0: ndarray[133  67 167 158 145 113 132 145 161 104 148 152 114 137 109 152 131 117 130 179 149 133 150 123 135 132 136 167
        142 148 113 135 111 152 157  99  84  66 136 179 101 103 140 110 116 117 157 104 169 117 163]
1: ndarray[115 127 135 129 112  77 119  97 166 160  85 113 158 126 125 121 103 156 124 127 128 131 141 144 155 114 122  88
        159 142 134 146 145 106 131 126 118 116 139 141 133 111 135 147 135 125 145 149 137 144 112]
2: ndarray[144 115 135  98 109 101 130 111 146 125 122  96 123 111 120 107 127 152 112 136 136 132 154 128 185 105 116 138
        142 158 165 154 117  93 119 128  84  82 132 119 139  89  95 146  94 151 130 149 131 143 118]
3: ndarray[134 118 139 112 159 139 106 188  87  84 167 154 120 149 136 160 107 112 155 197 140 142  93 132  75 167 148 159
         92  89  91  76 114 173 120 120 103 119 123 139 117 123 129 129 135 122 132  35 108  94 153]
4: ndarray[ 97 119 132 168 149  86 149 110 164 143 105 151 151  90 125 126 131 112 128 133 145 118 123 136 132 161 102 112
        122 144 100 156 159 140 139 131 144 125 140 146 125 130 147 120 135 131 145 105 141 135 123]
5: ndarray[129 165  97 104 134 166 106 130 101 142 170 112 127 110 159 132 147 116 157 105  96 143 166 119 131 127 171 133
        135 113 156 139 119 122 113 116 129 135  96  92 148 117 146 154 141 153  92 128  95 124 133]
6: ndarray[136  88 135 144 119 122 131 116  99 130 110 138 135 115 119 119 143  93 115 151 141 121 167 125 155 131 127 143
        154 155 132 134 134 135 146 127 103 109 145 158 138 109 112 133  97 148 130 134 165 124 158]
7: ndarray[121 126 127 121 117 130 159  75 143 129  98 127 125 133 125 152 164 133 110 104 136  85 116 129  98 106 102 119
        122 132 122 129 117 102 130 149 191 166 179 121 124  85 129 118 152 106 142 106 158 125  93]
8: ndarray[131 145 117  97 100 140 101  72 175 138 143  87 126  98 130 111 116 140 112 112 112 101 154 105 149  87 127 130
        176 177 167 172 112  60 136 120 113 107 154 102 170  71  81 120 116 129 143 125 101 161 139]
9: ndarray[ 84 142 136 190 188 121 109 144 148 136 157 162 126 130 127 184 115 104 147 190 136 163 150  97 142 188 140 147
        142 119 100 154 113 165 159  97  63  97 158 180 133  69 121  89  99 122 154 110  85 110 192]
10: ndarray[121 133 149 152 130  91 155 144 103 142  89 167 156 143 128 128  96 139 114 109 138 131  90 163  90 162 117 106
         89 105  76 113 145 158 115 147 156 157  99 165 128 160 159 120 150  97 111 134 139  83 101]
11: ndarray[107 151 137 111 126 118  86 121 139 130 155 117 128 122 163 149  99 116 157 132 118 141 135 111 152 142 140 133
        129 128 135 146 124 112 129 104 111 117 143 121 153  94 127 113 101 110 145 138  84 148 161]
12: ndarray[147  83 143 161 141 127 110 168 113 137 154 145 130 119 140 171 141 108 156 183 176 150 141 111 159 176 143 156
        101 144 114 129 133 175 136 111  69 104 130 164 133 120 128 117 113 129 138 117 103 116 164]

ndarray[152 124 127 105 124 161 133 150 118  65 137 130 119 132 111 111 159 117 111 121 111 101 118 129 106  88 105 153
        115 119 119  97 115 122 148 144 162 143 149  94 109 146 127 132 136 145 121 123 160 102 119] 7
ndarray[103 113 151 188 154  39 129 162 136 145 127 154 134 137 129 177 102 124 133 149 129 149 116 134 118 157 133 132
        145 110 114 144 132 162 150 117  96 120 128 178 129  92 121  87 127  98 164 109  92 106 154] 9
ndarray[135  89 161 107 100  85 143 135 139 136  89 101 135 154 125 135 121 153 107 105 151 139 123 157 130 103 129 119
        119 121 108 137 146 123 119 146 133 120  98 122 128 151 103 138 120 122 129 143 158 126  98] 1
ndarray[141 165 109 127 107 132 142  82 118 150  85  97 149 121 110  90 144 176 112  91 128 102 144 131 149 137 131  45
        129 109 170 144 159 101 100 142 158 131  86  90 134 158 119 173 140 131  83 154 151 137  88] 1
ndarray[142 161  99 110 104 113 152 122 116 137  86 109 147 161 128 125 100 175 121  84 117 133  96 155 151 129 147  83
        177 105 143 144 140  99  94 133 136 149 115 101 116 108 153 142 139 123 102 140 112 135  68] 1
ndarray[141 158 132  99 135 109 131 120 124 144  90 100 147 152 129  92 107 208 113  89 113 122  80 168 119 127 137  85
        119 108 134 148 133  95 101 129 144 161 105 108 104 123 122 121 135 106 107 156 127 123  79] 1
ndarray[136 162 132 116 123 110 129 106 124 138 112  89 140 142 115  97  98 157 113  88 106 103  96 176 106 124 125  93
        135 109 145 118 119  57  96 134 143 138 128  87 131 100 122 122 116 117 118 157 107 136  88] 1
ndarray[148 140 104  88 128 177 141 153 111  43 134 118 101 137  92  82 131 124  77 138 110  80  68 114  61 119 113 170
        109 122 121  85  97 104 160 130 149 145 181  71  87 105 168 145 140 136 119  99 155  96  90] 7
ndarray[133  82 139 173 135 125 154 112 164 158  86 170 163 109 126 149 157 107 115 156 187 119 144 138 135 129  80  94
        121 164  94 159 155 148 143 130 149 141 125 196 118 188 138 128 127 136 132 115 179 128 120] 4
ndarray[106 126 106 136 142 140 147 101 169 130 107 136 159 110 121  92 168 120 140 129 128 103 173 101 146 115 111 126
        115 151 136 136 135 145 138 133 140 136 127 147 120 161 140 141 135 125 118 115 146 154 137] 4
ndarray[105 196  78  62 111 175 110  77 140 109 125 100 140 120 108  67 136 127 117 101  88  95  84 105  98  98 111 135
        157 141 134  83 108  73 115 124 203 160 173  56 135  67 161 115 152 147 120 129 111 136 101] 7
ndarray[115 160 121 116 131 132 128 146 108 108 127 113 140 135 104 102 126 131 122 114 106 132 101 123 141 149 117 117
        120 156 134 121 123 121 122 121 140 132 137 110 111 105 122 130 118 115 125 141 107 130 135] 11
ndarray[158 157 125 143 145 118 145 135 100 135 117 109 121 141 130 107 148 126 126 153 129 131 148 110 168 165 136 133
        132 127 145 124 145 152 129 120 134 128  93 146 100 156 132 167 116 133  76 145 140 131 135] 6
ndarray[112 102 146 127 116 128 111 128 131 159 145 126 113 141 158 170 104 119 146 134 137 145 139 149 119  84 134 138
        148 123 134 138  93 131  97 141 135 146 120 120 134 156 136 129 148 138 156 123 114 155 124] 11
ndarray[136  76 177 131 128 110 156 158 135 102 120 151 116 129 116 144 109 136 116 141 162 133 111 169  79 120 126 109
        108 118 108 118 137 145 119 155 108 113  96 158  95 163 121 122 133 123 134 115 171 106  99] 10
ndarray[117 137  99 116 155 168  85 114 135 123 160 131  82 132 169 151 121 111 132 139 121 135 141  86 130 103 108 132
        156 159 139 112 101 113 104 105 126 126 153 102 152 102 109 129 111 132 144 135  78 157 168] 11
